(in the rows, 128 means zero)
One turn sends every row of this set to another row. A few are shown first. Where does it send the rows asked after them?
K771: [137 148 123 141 133 157 115 149 152  94 130 139 121 140 140 156 155 114
 106 136 117 183 126 124 131 140 123 154 139  95 129 122 153 129 158]
K258: [122 150 129 137 126 148 125 143 148  95 151 134 121 129 135 153 160 125
 108 127 112 170 112 122 136 146 128 161 144 109 139 129 146 124 170]
K967: [131 136 127 148 101 127 125 109 140 104 134 112 129 131 107 110 106 145
 127 118 130 129 118 134 104 124 136 143  99 133 162 108 117 140 187]
K672: [107 119 133 121 162 150 107 108 159 122 103 124 169 154 106 136 136 110
 141 147 119 120 165 130 127 119 116 139 123 149 105 116 143  99  96]
K608: [128 138 121 146 104 148 139  92 144 111 130 119 162 125 100  96  96 120
 124 132 136 107 146 129 106 106 130 118 109 146 146 128  95 112 140]
K565: [123 148 131 141 123 147 107 148 146 104 133 140 111 144 140 150 156 116
 116 130 110 171 120 121 137 138 135 168 144 102 154 128 157 118 165]
K478: [142 120 121 127 165 163 108 127 170 100 113 127 148 135 111 166 148 116
 122 145 126 153 142 137 123 139 114 145 127 126 100 107 155 110 140]
K989: [116 148 121 148 104 140 137  96 126 107 112 130 134 124 130  85 102 125
 103 132 123 122 150 123  98 114 143 120  97 150 159 135  92 107 131]
K533: [123 146 122 142 102 145 135  91 130 115 121 134 127 128 127  86  96 128
 109 133 127 120 148 126  97 103 137 127  94 147 161 134  91 119 135]
K830: [132 116 127 134 151 161 103 133 174 105 120 131 148 135 107 164 155 118
 134 146 126 140 130 133 135 138 122 158 140 134 123 112 163 106 149]
K530: [ 82 152 145 118 141 130 112 107 121 134 105 128 143 176 137 105 126 105
 127 135 100 139 175 115 124 108 125 139 119 127 124 132 127 109  77]
K686: [102 123 134 111 170 143 122 102 152 119 110 123 165 144 112 132 135 122
 127 142 118 121 161 133 117 124 112 133 113 160  99 121 131 101  90]
K919: [ 93 159 140 118 148 121 123 122 113 128 103 121 141 178 145 108 126 105
 119 125 104 157 167 118 113 111 115 127 118 108 118 129 128 118  82]
K785: [123 134 125 156  99 122 120 112 136  94 125 113 131 130 113 111 112 150
 122 123 127 134 119 128 109 137 140 142  97 139 159 104 121 138 188]
K61: [ 88 175 142 129 116 122 127 133 111 114 141 133 111 159 158 114 143 123
 103 116  94 175 134 109 129 129 128 155 129 102 146 140 127 134 130]
K73: [107 172 135 134 124 131 126 143 115 113 125 136 115 167 162 120 141 108
 104 124 104 186 141 113 127 123 122 144 133  85 141 134 136 132 123]
K671: [ 77 157 144 113 143 117 127 107 113 129 115 124 138 169 144 101 127 120
 116 127  98 144 164 115 116 113 118 137 110 132 122 135 118 120  82]
K773: [128 131 124 155 101 133 127 104 147  93 130 105 168 128  87 114 108 134
 132 125 134 117 131 129 116 135 133 127 112 141 139 108 114 117 174]
K863: [ 88 155 143 108 140 129 122 108 118 135  98 120 141 174 134 116 126 112
 119 145  97 152 172 124 122 113 114 144 112 124 120 132 125 124  76]
K933: [128 156 130 130 125 146 122 150 141 107 129 127 117 140 130 157 156 115
 109 135 107 180 117 129 135 140 125 166 146  94 149 133 149 123 158]
K375: [135 131 125 149 104 136 132 103 149 105 138 109 161 128  87 111 103 131
 135 125 139 112 127 132 112 120 129 129 113 136 146 112 110 125 171]
K716: [139 124 124 127 154 161 122 137 169 107 115 125 153 130 106 171 156 119
 122 153 125 149 126 142 132 136 111 154 139 127 124 119 156 111 140]
K507: [123 140 121 150 105 144 138  94 140 100 123 114 169 124  98  96 100 120
 120 130 132 109 150 126 109 120 135 114 110 147 140 128  96 100 138]
K269: [ 91 170 142 130 116 129 113 134 113 123 124 138 105 169 158 112 139 109
 110 124  94 171 149 111 130 121 137 157 132  99 154 141 134 121 120]
K749: [131 120 123 127 160 162 119 124 175  99 131 129 155 120 106 164 154 125
 122 143 125 137 128 135 129 142 116 149 134 145 110 117 148 104 146]
K866: [ 96 175 141 120 117 127 123 133 109 125 120 125 110 168 148 125 137 114
 105 129  91 182 147 118 128 124 127 159 129  92 146 141 130 131 118]
K567: [119 146 124 153 100 126 127 107 124 102 112 129 112 129 140  95 110 146
 104 127 120 137 132 125  98 125 144 137  87 144 172 122 108 130 162]
K351: [114 123 132 113 164 152 121 111 155 124  96 122 168 148 108 145 136 115
 129 159 118 132 160 137 125 119 105 140 119 146 105 118 141 111  89]
K872: [125 146 126 144 100 130 127 101 128 112 122 128 107 131 131  96 102 142
 111 123 124 133 130 129  96 114 140 142  89 140 170 123 105 137 165]
K986: [115 128 131 113 175 140 113 109 146 120  95 117 160 159 115 137 130 110
 132 138 119 136 168 134 113 121 110 128 114 133  93 113 138 105  92]

K716 goes to K863
K258 goes to K686
K771 goes to K986
Now find these:
K507 goes to K567
K608 goes to K872
K565 goes to K672

One turn sends every row of this set to another row. A few are shown first. Where does it send the rows asked after them?
K389: [118 130  76 159 178 106 149 118 125 153 156  97 144 108 139 152 212 133]
K452: [ 97 113 109 141 143 144 157  98 157 131 121 147 110 110 115 108 230 140]
K540: [120  95  84 173 173 121 167  78 152 133 101 122 103  87 135 133 202 151]
K549: [125 125 123 164 165 145 140  66 125 119  82 125 151 114 130 143 232 139]
K305: [130 107 121 158 153 155 123 129 121 152 115  99 161 112 142 120 244 141]
K826: [ 95 111 100 154 170 146 154 129 147 160 120  92 112  89 138 102 198 152]
K340: [114 114  95 189 183 139 155 100 109 104 109 109 133  68 135 135 206 122]
K799: [110 135  83 179 163 138 117  91  94 136 141 142 117 134 134 132 226 167]
K168: [115 140 136 129 159 112 138  96 112 104 122 132 128 105 123 111 228 142]
K297: [132 112 104 159 164 146 150 114 145 121 121 111  87 130 159 118 237 169]
K34: [120 121 123 142 159 140 128 106 138 150  92 121 172  89 114 131 210 141]
K828: [121 123  87 169 175 135 149 119 112 136 171 110 113 148 148 144 216 144]
K592: [ 99 117 130 164 165 133 138 103 131 126 139 171 119 124 123 140 180 135]
K16: [147 107  98 173 191 153 126  88 111 133 101  86 145 106 141 129 233 147]
K439: [118 116 124 184 193 154 131  92 116 141 117 152 122  99 132 125 165 143]
K911: [115 108 112 146 182 128 145 134 135 155 167 123 132 113 130 129 176 124]
K284: [133 123 112 163 146 116 158 113 108 169 115 105 149  97 138 106 182 153]
K903: [112 127  78 183 191 131 135  84 113 125 134 135 107 121 127 154 181 158]
K786: [135 123 141 146 176 138 154 123 148 122 150 142 138 124 141 138 203 111]
K384: [166 120  89 170 147 167 145 122 115 117 130 131 132 119 134 114 228 148]

K799 goes to K389
K826 goes to K452
K340 goes to K384
Now find these:
K828 goes to K911
K549 goes to K16

One turn sends every row of this set to another row. A few are shown first. Where does it send the rows asked after them?
K484: [106 112 128 135 124 120 114 167 132 125 108 104 125 126 120 136 117 132
  82 123 146 133 127 157]
K354: [136 153 121 136 120 118 123 107  85 151 141 127 133 157 127 113 123 148
 133 134 154 136 139  99]
K881: [117 106 121 123 141 124 116 157 134 134  98 119 124 130 118 132 122 126
  72 115 151 133 128 148]
K595: [129 120 171 139 139 121 106 126 136 111 119 149 124 142  94 121 143 115
 127 128 131 142 104 148]
K8: [142 120 128 116 143 142 135 133  77 140 133 123 139 102 125 128 131  95
 127 144 184 142 116 132]
K163: [135 119 134 118 135 149 140 137  76 139 135 113 145 100 135 127 128  99
 131 150 178 141 121 134]
K865: [141 154  94 114 128 110 136 122 114 161  92 134 158 142 133 139 145 124
 114 130 103 133 147 140]
K181: [135 127 127 126 135 131 132 139  79 132 140 120 134 101 120 134 131  98
 132 145 186 144 110 139]
K984: [139 106 175 117 154 145 118 114 131 128 104 152 137 144 107 110 145 114
 118 128 124 137 117 134]
K403: [130 125 134 128 127 140 135 142  77 132 141 109 140  99 130 132 128 102
 136 153 180 142 115 140]
K541: [134 119 141 137 124 118 124 111 174 128 123 125 130  97 107  94 111  99
 135 128 131 133 124 154]
K619: [140 142  80 141 121 149 113 104 141 133 133 135 132 111 114 158 124 119
 157 130 116 135 126 130]
K259: [133 155 124 138 115 118 123 109  86 149 144 124 133 157 128 114 122 150
 136 137 153 136 140 101]
K208: [126 106 191 125 134 161 124 124 126 124 111 127 148 139 128 109 138 124
 127 145 111 135 124 139]
K674: [133 111 150 128 122 139 134 110 168 136 116 116 142  96 125  86 108 102
 134 133 122 130 135 147]
K633: [133 153 126 136 116 122 125 109  85 150 142 122 136 156 131 113 122 151
 135 137 151 135 142  99]
K721: [131 154 105 119 113 119 140 130 111 158  96 117 164 140 145 138 140 131
 121 141  94 132 151 145]
K586: [147 134  81 129 133 162 120  96 138 143 124 139 139 112 121 151 126 115
 150 128 114 134 133 122]
K26: [135 151 124 133 119 123 126 106  84 153 140 126 136 157 130 111 123 149
 133 136 151 136 142  97]
K683: [128 119 149 139 114 127 127 115 171 127 125 113 136  96 118  94 107 104
 140 137 125 131 128 155]
K545: [141 133  91 130 121 175 127 100 134 143 126 125 147 111 133 150 123 122
 155 139 105 132 139 123]
K832: [126 165 100 132 105 103 131 136 115 147 105 116 155 139 135 148 139 133
 126 141  99 134 142 153]
K888: [106 105 136 127 122 140 122 166 128 133 104  96 135 125 137 130 116 135
  81 130 137 129 137 153]
K406: [135 163  90 126 120  94 127 128 118 149  99 133 149 142 123 147 145 125
 121 131 107 136 138 149]
K417: [115 120 187 146 119 136 112 135 131 108 126 124 136 139 114 121 136 127
 137 146 118 139 112 152]
K175: [132 142  91 143 110 162 119 108 137 132 135 121 140 109 127 157 121 125
 162 140 108 134 132 131]
K200: [117  99 130 115 138 142 124 156 128 141  95 109 134 128 133 125 120 129
  72 121 141 129 138 145]
K400: [141 113 142 126 132 130 130 105 171 137 114 129 137  99 113  87 110  98
 130 126 128 131 130 146]

K865 goes to K406
K175 goes to K545
Now find these:
K181 goes to K403
K683 goes to K674
K259 goes to K633
K484 goes to K888
K417 goes to K208

One turn sends every row of this set to another row. A few are shown first. Where does it send the rows asked after them?
K713: [143 173 138 144 116 127 129 165 125 140 124 122 137 116 125  92 137 149
 111 118 137 111 133 163 130 103 120 101 119 144 141 107]
K100: [125 115 122 119 128 113 123 132 144 154 135  99 133 128 132  88 145 130
 124 131 112 116 117 152 127 156 114 130 124  71 128 106]
K693: [103 134 150 171 154 126 138 110 132 111 130 141 123 130 138 121  96 149
 106 130 149  98 104 131 107 124 152 127 130 134 127 131]
K12: [145  97 133 120 121 130 109 108 133 128 146 114 138 171 139 124  81 116
 136 118 147 130 127 126 171 132 119 135 120 135 112 117]
K700: [151 159 131 125 119 146 113 171 134 143 109 123 148 109 116 111 120 155
 130 107 126 119 132 133 132 111 127 131 112 167 114  91]
K664: [137 128  92 102 122 108 129 161 147 103 133 150 129 121 112 111 133 144
 126 143 125 158 131  96 115 113 141 141 128 122 137 143]
K106: [131 110 122 123 122 126 147 137 132 147 131 122 118 143 142  92 155 123
 140 132 129 124 134 133 151 142  97 122 148  76 133 134]
K399: [148 151  94 105 137 107 116 152 157 110 140 121 131 117 108 124 135 142
 110 130 130 166 119 117 132 140 147 154 128 118 136 142]
K763: [144 101 154  99 106 130 138 107  86 112 127 145 130 129 127 134 155 121
 141 118 127 117 134 111 100 141 127 139 140 147 133 122]
K685: [109 121 134 124 126 122 153 117 135 145 141 106 131 151 145  99 149 111
 139 125 121 129 145 131 132 148  89 117 139  94 117 139]
K450: [134 109 132 129 115 122 122 123  80 112 135 151 132 111 129 145 143 125
 120 126 121 115 119 108  75 136 134 137 122 142 143 121]
K822: [112 128 105 128 131 108 121 132 139 145 147 114 134 145 129  80 140 120
 124 127 119 127 130 118 127 140  89 123 140  78 128 117]
K71: [141 103 148 119 128 136 114 102 129 116 125 113 147 176 123 125  83 135
 130 135 138 130 145 119 153 151 126 141 109 146 106 122]
K585: [132 101 133 130 136 123 102 117 135 142 133 121 147 164 132 102  68 125
 129 133 131 111 123 114 142 136 128 135  94 128 106 107]
K652: [143 148 130 132 106 134 114 162 123 146 135 107 152 115 132 125 122 139
 127  96 120 127 136 147 119 107 106 114 105 167 118  92]
K448: [108 130 137 171 143 139 163 102 129 118 116 119 116 138 139 133 106 145
 116 127 136 111 100 143 142 136 151 138 132 136 124 151]
K703: [154 111 150 112 152 125  85 115 147 140 141 123 139 145 129 116  80 130
 131 116 148 119 112 131 143 136 147 142 113 131 111  98]
K111: [125 159 139 136  98 140 113 155 119 131 129 106 156 107 121 110 140 147
 116 118 131 113 129 166 116 117 107 108 111 143 128  88]
K973: [144 129 108 110 133 108 144 133 142  94 124 142 119 137 107 111 136 145
 142 127 131 168 148 112 150 113 137 135 124 129 131 159]
K615: [133 138 147 170 158 106 147 120 127 121 129 130 113 109 142 127 117 145
 102 110 142 101 101 149 120 137 161 134 117 122 137 137]
K762: [154 101 135 107 115 120 117 133 107 130 150 132 127 113 145 158 142 124
 122 126 116 131 122 139  76 135 146 134 129 140 149 116]
K480: [ 97 137 152 162 142 139 159  95 134  93 114 136 119 123 133 121 128 145
 127 133 143 108 125 143 130 134 151 136 131 126 119 143]
K7: [142 179 127 141 124 144 127 173 140 145 114 112 147 125 120 110 120 158
 105 131 126 125 132 148 129 117 130 119 116 164 129 116]
K527: [132  97 150 108 104 146 130 107  83 114 131 135 133 127 125 151 148 129
 132 139 134 125 106 136  97 140 133 130 139 142 143 132]
K383: [143 123 106 105 127 125 134 145 134  93 120 143 126 115 102 131 142 152
 142 124 145 166 119 103 148 126 133 150 132 122 126 153]

K703 goes to K615
K685 goes to K71
K450 goes to K664
Now find these:
K527 goes to K383
K652 goes to K7

